In the data rows, 128 means zero.
Some points, one per row:
[179, 112, 156, 105, 152, 138, 163, 141]
[87, 85, 156, 184, 165, 98, 71, 141]
[179, 138, 116, 78, 165, 138, 123, 115]
[179, 138, 156, 105, 139, 177, 150, 89]
[100, 98, 116, 184, 73, 72, 71, 168]
[87, 72, 169, 91, 99, 125, 97, 128]
[153, 125, 156, 91, 165, 164, 110, 89]
[100, 165, 129, 157, 165, 125, 150, 128]
[166, 98, 103, 131, 112, 138, 84, 115]
[100, 72, 142, 184, 73, 72, 71, 155]
[153, 165, 169, 91, 112, 177, 137, 115]
[140, 85, 142, 144, 152, 138, 123, 128]
[87, 85, 169, 184, 165, 125, 163, 141]
[140, 125, 90, 157, 139, 125, 123, 155]
[153, 125, 169, 118, 165, 177, 150, 75]
[113, 125, 103, 131, 152, 98, 150, 168]
[179, 151, 142, 105, 99, 138, 110, 75]
[87, 98, 103, 184, 73, 72, 71, 168]
[179, 112, 129, 91, 152, 164, 150, 89]
[74, 112, 90, 171, 139, 98, 110, 168]
[127, 85, 156, 118, 152, 111, 97, 128]
[166, 98, 129, 105, 152, 164, 137, 102]
[153, 165, 103, 91, 152, 164, 163, 155]
[100, 98, 169, 144, 165, 138, 150, 181]
[100, 85, 90, 157, 73, 72, 97, 181]
[127, 112, 142, 131, 152, 164, 84, 102]
[87, 72, 116, 184, 99, 72, 71, 168]
[100, 151, 90, 118, 152, 125, 150, 115]
[74, 98, 116, 184, 86, 98, 110, 155]
[127, 85, 116, 184, 73, 72, 71, 155]
[166, 85, 182, 91, 165, 125, 84, 102]
[140, 125, 129, 144, 112, 72, 123, 168]
[140, 151, 103, 105, 139, 151, 150, 141]
12 more points follow, each with its number after it:
[127, 125, 169, 118, 112, 151, 137, 115] 0
[153, 125, 129, 78, 112, 151, 137, 89] 1
[166, 125, 116, 105, 139, 177, 84, 141] 2
[87, 125, 129, 171, 73, 85, 71, 181] 3
[127, 178, 129, 105, 99, 164, 150, 75] 4
[153, 165, 142, 118, 165, 164, 137, 115] 5
[179, 151, 156, 118, 165, 164, 150, 141] 6
[87, 72, 103, 171, 73, 85, 71, 181] 7
[153, 138, 169, 105, 86, 164, 176, 141] 8
[87, 165, 76, 157, 126, 98, 137, 128] 9
[166, 165, 116, 105, 165, 125, 110, 155] 10
[127, 138, 156, 131, 126, 177, 123, 115] 11
Which two of these numbered points are nearest to each point below, ignoring the 3 directions in which the first points spread most? Their numbers follow each, nearest first.
[100, 138, 129, 131, 112, 125, 176, 181] > 0 8
[113, 98, 182, 105, 165, 151, 84, 115] > 3 7
[87, 85, 156, 184, 126, 125, 176, 168] > 8 0
[140, 151, 90, 78, 112, 164, 150, 89] > 1 9
[127, 165, 156, 105, 126, 138, 163, 75] > 4 0
[100, 178, 156, 91, 112, 151, 84, 75] > 4 9
Here are 12 other points, each followed by its number:
[140, 112, 116, 157, 152, 98, 150, 168] 0
[179, 138, 169, 91, 112, 164, 150, 102] 1
[113, 151, 103, 91, 86, 111, 163, 89] 2
[100, 151, 169, 118, 165, 111, 163, 115] 3
[113, 178, 103, 131, 99, 164, 163, 75] 4
[166, 138, 142, 91, 112, 125, 137, 141] 5
[179, 98, 156, 131, 139, 125, 97, 75] 6
[74, 72, 182, 131, 126, 98, 110, 155] 7
[153, 165, 116, 118, 126, 98, 137, 115] 8
[179, 125, 129, 105, 165, 151, 123, 89] 9
[113, 165, 116, 118, 112, 138, 150, 89] 10
[140, 165, 103, 144, 139, 138, 110, 89] 11
The same question for these:
[179, 125, 116, 78, 112, 85, 137, 75] > 8 3
[153, 138, 142, 105, 99, 164, 176, 115] > 1 5
[127, 178, 76, 78, 112, 111, 176, 168] > 7 5
[140, 165, 90, 105, 126, 125, 176, 155] > 5 7
[113, 125, 142, 157, 178, 125, 176, 141] > 6 0
[113, 178, 90, 118, 126, 177, 176, 128] > 10 4
